In the data rows, 128 means zero.
Some points, one per row:
[ 88 109 116 145 117 134  89 162 135 135 130 130]
[ 80 154 101 163 145 142 102 145 149 177 145  89]
[ 89  96  79 101  70 141 104 112 103 146 104  63]
[106 120 132 127 114 136 114 122 124 145 117 164]
[145 120 131 201 134 138  76 172 134 128 150 164]
[131 142 134 101 170 124 156 122 153 115 122 130]
[137 163 123 168 155  57  66 125  80  99 103 153]
[125 186 163  88 204  87 160 134  66  90 137 137]
[114 125 133 130 124 116 128 140 127 132 131 141]
[116 134 107 114 119 142 135 133 135 131 135 138]
[126 108 114 106  18 255 104  83 175  92 174 249]
[172 115 155 132 110 113 173  98 114 121 147 126]
[182 127 147 171 145 106 169 125 166 100 134 149]
[105 134 131 123 131 102 132 146 120 131 126 150]
[152 139 131 154 132 134 114 116 133 124 131 128]
[149 179 219 122 196 115 193 128  87 107 178 147]
[175  99 125 107  75 101 138 130 123 139 117  98]
[ 40  67  92  20  10 117  92 158 127 163 120   0]
[160  92 171 115 152 109 128  99 155 102 146 168]
[186 115 140 183  34 197  86  65 137 201  81 132]
[140 103 155 232 178 122  41 172 143  80 166  90]
[130 116 129 139  98 149 130 108 130 155 117 126]
[153  82 182 108 131 115 134 113 154  98 164 177]
[187 127 150 181 143 117 166 127 192  84 131 158]
[ 69 138 104  75 104 116  65 149  57 131 104 170]
[158 118 106 107 131 137 121 134 134  86 120 127]
[ 60 152  94 144 185 113  93 157 101 125 129  96]
[107 162 129 108 133 119 118  74  95 182 114 142]
[ 93 114 135 102 128 116 220  87 127  51 121 241]
[ 89 152 166 150 166  94  92 141 118 163 126 114]
[ 89 137 177  83 168  78 159 109 104 163 121 115]
[123 130 191 141 141 102 128 138 125 171 153 124]
[105 135 116 110 106 120 104 139  86 134 117 142]
[147 115 120  95  96 140 168 124 126 123 138 108]
[119 139 131 162 140 116 105 142 138 148 112 123]
[177 106  85 143  85 162 141  56 140 152  86  82]
[116  91 143 100 130  94  48 133 110  78 127 164]
[ 21  53  88 190  79 152  13 212 174 151 145 131]
[128 130 139 164 137 101  72 131  58 119 154 122]
[123 100 121 137 138 125 134 157 153 119 157 121]
16 more points follow, each with its number after it:
[129 127 166 145 137 106 131 120 112 146 147 135] 0
[192 120  94 180 130 109 120 159 158  85 117 108] 1
[ 80 141 113  90  80 227 102 101 153 175 143 216] 2
[139 129 109 109 122 139 134 126 141 109 127 132] 3
[ 96 118 133 127 101 123 154 121 116 128 130 147] 4
[117 122 168 148 148  73 150 127 107 137 129  95] 5
[105 201 171 125 233 141 216 111 114 127 173  82] 6
[133 137 190 139 148 102 132 120 112 165 157 131] 7
[136 106 126 146  87 151 129 108 146 158 106 129] 8
[158 111 132 108  72 105 138 130 113 145 122 102] 9
[ 89 104  60 142 107  95  34 158 119 110 121 115] 10
[119 125 146 187 139 116  81 167 118 139 161 177] 11
[126  87 126 137 122 126 125 162 160 121 141 119] 12
[193 119 152 137  64 158 110  81  73 136 159 166] 13
[134 118 124 103 143 141 155 114 148 126 112 103] 14
[142 122 138 136 119 128 134 122 111 124 132 135] 15
Which three of these numbered points are nearest to each point below by angle, seen from the average point of the first points? Their numbers follow each, nearest first.
[141 130 140 178 113 138 102 145 133 146 156 174] > 11 13 2
[103 116  95 137 144  87  94 141 134 111 114 121] > 10 1 12
[ 99  95 134 117  80 108 146  86 111 116 118 181] > 4 13 2
[126 176 155 149 177 129 171 125 127 151 171 106] > 6 7 0
[155 123 111 188 108 126 100 154 152 123 117 109] > 1 12 10
[115 121 175 136 124  64 131 109 103 160 128 147] > 0 7 5
[121  65 123 137 129 117 113 171 167 106 168 108] > 12 1 10
[140 110 123 144 101 142 126 109 142 151 111 126] > 8 9 13
[136 110  75  94 119 154 129 129 146  93 123 127] > 3 14 1
[132  88 131 137 135 118 138 163 161 105 157 112] > 12 1 14
[186 122 140 182 148  97 160 121 175  97 132 139] > 1 15 12
[154 125 142 128 124 128 141 120 120 121 133 124] > 15 14 9
[167 107 136  80  62 118 155 124 117 148 122 105] > 9 15 8
[ 90 126 169 140 133  81 144 159 121 151 126 168] > 0 7 5
[127 124 129 150 127 123 112 138 125 133 135 143] > 11 1 10
[123 119 100 131 121 107  93 145 128 121 127 122] > 10 1 12
[135 107 108 142  77 181 122  86 154 171  89 122] > 8 2 14
[165 107 131 145 117 101 143 135 145 100 134 134] > 1 15 12
[163 123 139 138  88 155 117 106  94 130 146 158] > 13 15 8
[162 111 170 156 138  72 151 111 142 115 157  71] > 5 0 7
[ 86 147 170 119 177 111  83 138 125 160 127 117] > 7 6 5
[154 121 138 132 117 125 147 116 121 123 138 131] > 15 13 9
[255 107 161 243 137  59 192 118 224  38 118 188] > 1 15 12
[133 120 123 141 101 146 131 112 135 146 108 120] > 8 9 14
[111 133 117 124  76 210 105 121 128 137 135 153] > 2 8 13
[120 123 134 152 126 125  80 155 111 145 152 169] > 11 10 2
[124 135 140 136  49 108  88  99  67 171 128 154] > 13 9 8
[179  91 127  77  62  77 147 120 110 146 113  78] > 9 15 14
[186 123 189 166 140  73 191  68 153 117 157  56] > 5 0 7
[141 126 206 153 154  86 134 110  95 172 149 121] > 0 7 5
[143 103 149 209 144 122  64 165 139  95 174 114] > 11 1 12
[103 137 144 146 150 139  85 150 133 148 127 114] > 11 10 7
[119 129 155 133 142  78 174  89  99 157 134 110] > 5 0 7
[141 109 130 147  97 161 131  99 141 150 104 125] > 8 13 14
[117 119 168 164  19  72  58  71   0 163 125 145] > 13 9 0
[102 117 130 105 112  93 133 137 114 127 106 171] > 4 9 2
[115 132 152 102 151  92 148 123 121 146 115 128] > 5 6 7
[  0 125 223  81 216  15 174 237  15 203 187  62] > 5 7 0
[163 114  91 106 120 153 128 125 137  97 132 122] > 3 14 1
[134 154 176 106 110 185 129 106 138 196 172  94] > 7 2 6
[102 129 121 138  78 243 113 123 174 104 167 181] > 2 8 3
[104 124 132 114 138 107 189 102 123  86 129 203] > 4 3 15
[161 117 130 175 135 124  91 157 143 121 152 109] > 1 12 11
[123 162 147 131 173 126 170 124 122 129 160 114] > 6 7 0
[154 123 139 230 113 150  69 176 135 141 133 112] > 11 1 12
[136 125 146 248  93 130  43 168 109 138 128  73] > 11 10 1
[163 121 134 103 152 137 188  98 160 123 113 104] > 14 3 6
[ 86 140 212 153  72  74  74  89  75 214 114 177] > 0 7 13
[106 140 166 151 162 122 101 143  98 141 178 119] > 7 0 11
[172 130 148 190 131 132 124 153 149 133 158  99] > 1 12 11
[126  83 132 145 128 118 137 164 157 124 155 119] > 12 1 11
[151 113 125  75 128 157 201  75 157 129 105  94] > 14 3 8
[138 110 143 181 152 102  95 150 133  84 153  97] > 1 12 11
[113 151 130 130 118 110 118  75  92 175 118 133] > 0 7 13
[109 143 127 109 105 203 128 110 128 115 137 162] > 2 3 13
[156 117 135  98 141 149 185  99 154 124 117  94] > 14 3 6
[ 81 147 179  68 173  64 163 109 110 179 113 100] > 5 7 6
[ 85 121 143  90 141 104 245  67 136  62 144 237] > 4 3 6
[131 129 138 114 101 138 113  89 100 156 127 154] > 13 2 8
[120 124 128 124  94 209 131 137 146 117 152 164] > 2 3 8
[ 13  71  90 155  92 124  26 213 149 152 111 122] > 10 12 11
[142 116 133 112  96 115 121 131 120 140 121 116] > 9 8 13
[110  58 149 153 134 113 141 188 184 107 168 123] > 12 1 11
[137 131 147 140  79 106 102 111  89 154 127 137] > 13 9 15
[121 127 154 119  72  99 112 102  85 155 139 151] > 13 9 4
[141 120 108 114 129 136 129 130 140 112 127 126] > 3 14 1
[141 122 133 116 130 130 148 114 135 130 124 114] > 14 3 6
[168  91 138  89  66  85 136 140 115 151 118 111] > 9 15 8
[155 105 131 104  73 106 130 132 116 147 111  86] > 9 8 14
[170 117 171 159 118 132 150 108  81 124 141 128] > 15 13 0
[154 106 139  92 137 138 179  74 145 129  97  93] > 14 3 9
[141 123 127 143 107 141 117 116 127 145 117 131] > 8 13 9
[155 114 104 105 139 141 129 138 150  98 135 125] > 3 14 1
[111 165 158 105 204 123 130 113 119 108 150 110] > 6 7 5
[123 123 219 144 148  76 123 133 106 153 172 140] > 0 7 5
[128 103  97 136 107 128 117 152 144 113 136 123] > 12 1 10
[146 121 106 139 110 143 107 136 124 123 136 104] > 1 3 10
[109 189 165 147 220 133 185 122 101 123 188 109] > 6 7 0
[152 122 113 131 123 123 150  95 130 125 106 114] > 14 3 15
[142 129 117 126 139 126 135 114 129 121 115 116] > 14 3 1
[118 120 133 119 110 112 124 123 116 127 120 163] > 4 2 13
[139  82  55 136  67 142 124 169 176  93 129 119] > 12 1 3
